Rotation paths and how fast each direction turns (degrees each step)
Each turn is a multiple of 5 degrees from 10 to 175, or 0.
Each row of a path follows its step; steps can be skipped.
Path 1:
step 2: [ 4.68  1.75 -1.23 -3.07  1.71  2.59  2.32 -1.35 -0.56 -0.14 -2.54  3.22
  0.35 -1.22  1.87 -1.52  0.81 -1.34 -1.86  1.60 -3.27 -0.05  3.90  3.60
 -0.08  2.10  0.71  3.24 -1.45  3.01  1.95  2.01 -2.57 -1.56  1.91  3.96
 -0.35 -0.01 -3.16  1.00  2.60 -7.30 -0.22 -0.08 -2.11  0.31  0.29 -1.94
 -0.60 -1.63 -2.51  0.01 -2.63  2.78  2.14]
step 4: [-0.68 -1.92  3.22  0.48 -2.01 -2.46 -2.57  2.51  1.16  1.71 -3.14  0.10
 -0.93 -0.32  4.76  1.99 -1.99 -0.65 -3.52  3.93  1.08 -0.43  0.36  4.00
 -1.11  1.68 -0.61 -4.76 -0.43 -1.21 -0.85  1.77 -4.47 -2.19 -2.91  1.36
 -0.07 -2.13 -0.72  2.95 -1.67  1.66  1.00  5.35  1.65  3.88 -0.81 -0.92
 -0.49  0.86 -1.17 -1.08  4.45  0.56  2.56]
step 6: [-1.97  1.26  2.35  0.06  5.60  2.06 -2.12 -0.15  0.38 -1.30  4.26  4.61
 -0.94  2.42 -0.75 -1.63  0.42 -0.52  1.22  2.72 -1.62 -1.12  0.03 -4.93
  5.24  0.10  1.65 -1.23 -1.83 -1.86  0.47  1.48  1.16 -0.08  1.12  3.61
  0.82 -4.38  3.29  1.25 -3.67  0.25  2.16  1.34 -1.41  2.36 -1.65  2.40
  2.16  1.57 -2.93  1.91 -1.38 -1.49  3.10]
step 9: [-0.68 -2.96 -0.17 -0.21 -0.06 -3.53 -4.19  3.80 -4.75 -1.39  2.11 -3.11
  0.65  1.08 -1.64 -4.52 -0.26  0.36  1.60 -1.62  2.42  1.05  0.20  0.00
  2.46  3.66 -0.40 -1.39 -0.69 -2.35 -3.46  3.73  1.81  2.17  1.85  3.61
  2.14  2.00  1.50  5.13  2.01 -0.69 -0.41  2.57 -3.25  1.63 -0.86 -0.44
 -0.04 -0.51 -1.05  0.02 -3.27  1.37  2.59]
step 10: [ 2.83  0.42 -1.67  0.34  0.55  0.37  5.19 -0.23 -1.06  0.53 -0.99  5.74
 -1.13 -2.73  0.43  0.45 -4.25 -3.07 -0.72  4.28  3.51  1.28 -0.46  3.14
  0.91  3.24 -1.60  2.01 -3.54 -0.40  1.73 -2.01 -2.49 -1.37 -1.92  3.20
  0.25  3.53  0.12 -5.23  0.29  0.28 -2.29 -0.25  2.89  0.81 -1.81  1.46
  2.43 -0.50 -2.05 -0.34 -0.17 -2.29  0.75]
step 13: [ 1.97  4.47  5.00 -1.92 -3.58  0.86  5.60 -0.92  0.93  2.39  0.41  2.02
 -0.27  3.72 -1.62 -1.66 -3.06 -1.09 -0.43  1.05 -1.47  3.14  2.27 -1.15
 -3.28  2.59  0.07  0.54 -0.28 -2.21 -1.74 -0.18  3.24 -1.96  1.70  0.23
 -1.36  2.75 -1.60  3.05  3.84 -0.47 -1.18 -0.42  1.74 -0.99 -1.86  0.43
  6.26  0.09  2.09  2.00 -0.95 -1.54  0.85]
step 14: [-2.63 -0.36 -1.89 -2.75  3.54  0.20  0.24  2.15 -1.23 -2.90 -1.06  1.91
 -3.06 -1.72 -2.47  1.68  1.39 -0.16 -2.91  0.09 -2.41  0.85 -1.90  0.14
  4.98  2.34  2.72 -2.26 -2.58  0.52 -1.62  2.74 -5.03 -1.45 -0.59 -1.95
 -1.16 -4.23 -0.58  0.60  1.91 -4.37  2.43  1.42 -1.62 -2.31  4.06  1.78
 -0.67  2.97 -0.87 -0.06  1.59 -1.16  4.23]
step 16: [-0.71  0.86  1.29 -1.13 -4.42 -2.34 -0.21  1.15 -1.40  2.55  2.88  3.71
  0.72  0.77  2.25  0.87  1.33  1.82 -0.67  1.74 -1.18  2.18 -0.86 -2.11
  1.74  0.26 -2.78  0.41  0.99 -1.05 -2.61  1.24  2.72 -3.99 -3.10 -2.90
  1.67 -2.85 -0.05 -1.75  0.64  1.60  1.78 -0.13  1.19  6.98 -0.38 -2.67
  3.08 -0.83 -1.90  0.50  0.77 -7.59  1.42]
step 17: [ 1.42  2.78 -1.92 -2.11  1.97 -1.55 -1.60  0.70 -0.39 -3.69  2.99  1.22
 -1.06  0.38  0.06 -3.74  0.33 -0.36 -2.17 -0.30  2.39  2.86 -3.04  2.74
 -1.47  0.95 -0.10 -2.86 -0.69  1.81 -0.91  4.06  1.59 -0.80  0.54  3.53
 -1.01 -0.40 -1.64 -1.71 -2.74 -2.57  2.10  7.66 -1.36 -2.56 -0.57 -0.20
  1.29  2.97  1.99  0.33 -2.70  5.43 -0.66]
[ 0.15 -0.31 -0.89 -0.23 -0.69 -0.12  0.53  0.35 -0.71  0.23 -0.88 -0.12
  0.93 -0.97 -0.99 -1.34  0.47  0.60 -0.25 -0.42 -0.35  0.79  0.54  0.13
  0.06 -1.04  0.25 -0.65  1.53 -0.64 -0.43 -0.30  0.32  0.26 -0.07 -1.22
 -0.30  0.52  1.32  1.03  0.44  0.32 -0.65  0.59 -0.03 -0.25 -0.32 -0.13
  0.52 -0.06  0.53  0.84 -0.97  0.51 -0.01] => 170
[-0.20  0.06  0.15 -0.04 -0.74 -1.70  0.44 -0.54 -0.37  0.28 -1.14  0.30
  0.14 -0.59 -0.50  0.88  1.43 -0.58 -0.38 -0.13  0.33 -0.20 -1.51  0.58
  1.44 -0.38 -0.28 -0.04 -0.68  1.63 -0.07  1.26  0.62  0.45  0.87 -0.20
 -0.02 -0.01 -0.26  0.36  0.00 -0.10 -0.53 -0.95 -0.22  0.23 -0.09 -0.30
  0.01 -0.30  0.14 -0.16 -0.39  0.00  0.46] => 155
[-0.34 -1.01 -0.65  0.93 -0.21 -0.52  0.48 -0.56  0.44 -0.90  1.47 -1.06
  0.48  0.54  0.68 -0.34 -0.10  0.50  0.79  0.46 -0.23 -0.57  1.40 -0.10
  0.61 -0.48 -0.39  0.28 -1.09  1.23  0.10 -0.18  0.55 -0.15  0.18  0.03
  0.54  0.07  0.88  0.59  0.40  0.04 -0.28 -0.39  0.58 -0.09 -0.45 -0.24
  1.02 -0.22 -0.68  1.12  0.23  0.15  1.20] => 115
[ 0.86 -0.08 -0.68  0.87 -0.02  0.06  0.37  0.64  0.11  0.14 -1.02 -1.38
 -0.80 -0.86  0.12 -0.82 -0.48 -1.57 -0.13  0.75  0.46 -1.16 -0.04 -0.22
 -0.10  0.30 -0.71  0.21  0.00  0.37  0.56 -0.04  0.14  0.24  0.35 -0.50
 -0.04  0.39 -0.31  0.04 -0.91 -1.46  0.62  1.77 -0.17 -0.32 -0.34 -1.22
 -0.45 -0.15 -0.12  0.24 -0.11 -0.15  0.25] => 140
[-1.25  0.39 -0.02 -0.49 -0.48  0.10 -0.44  0.66  0.22  0.34  0.15 -1.29
  0.11  0.25  0.18 -1.05  0.46 -0.14 -0.17 -0.29 -0.22 -0.78 -0.19  1.35
  0.51  1.08  0.57  0.59  0.59  0.60  0.06  0.50 -0.81 -1.41 -1.22  0.49
  0.36 -0.51  0.83 -0.12  0.06 -0.56 -0.58 -0.05  0.02  1.11  0.79  0.03
 -0.85  0.83  0.30  0.02 -0.98  0.50  0.59] => 145
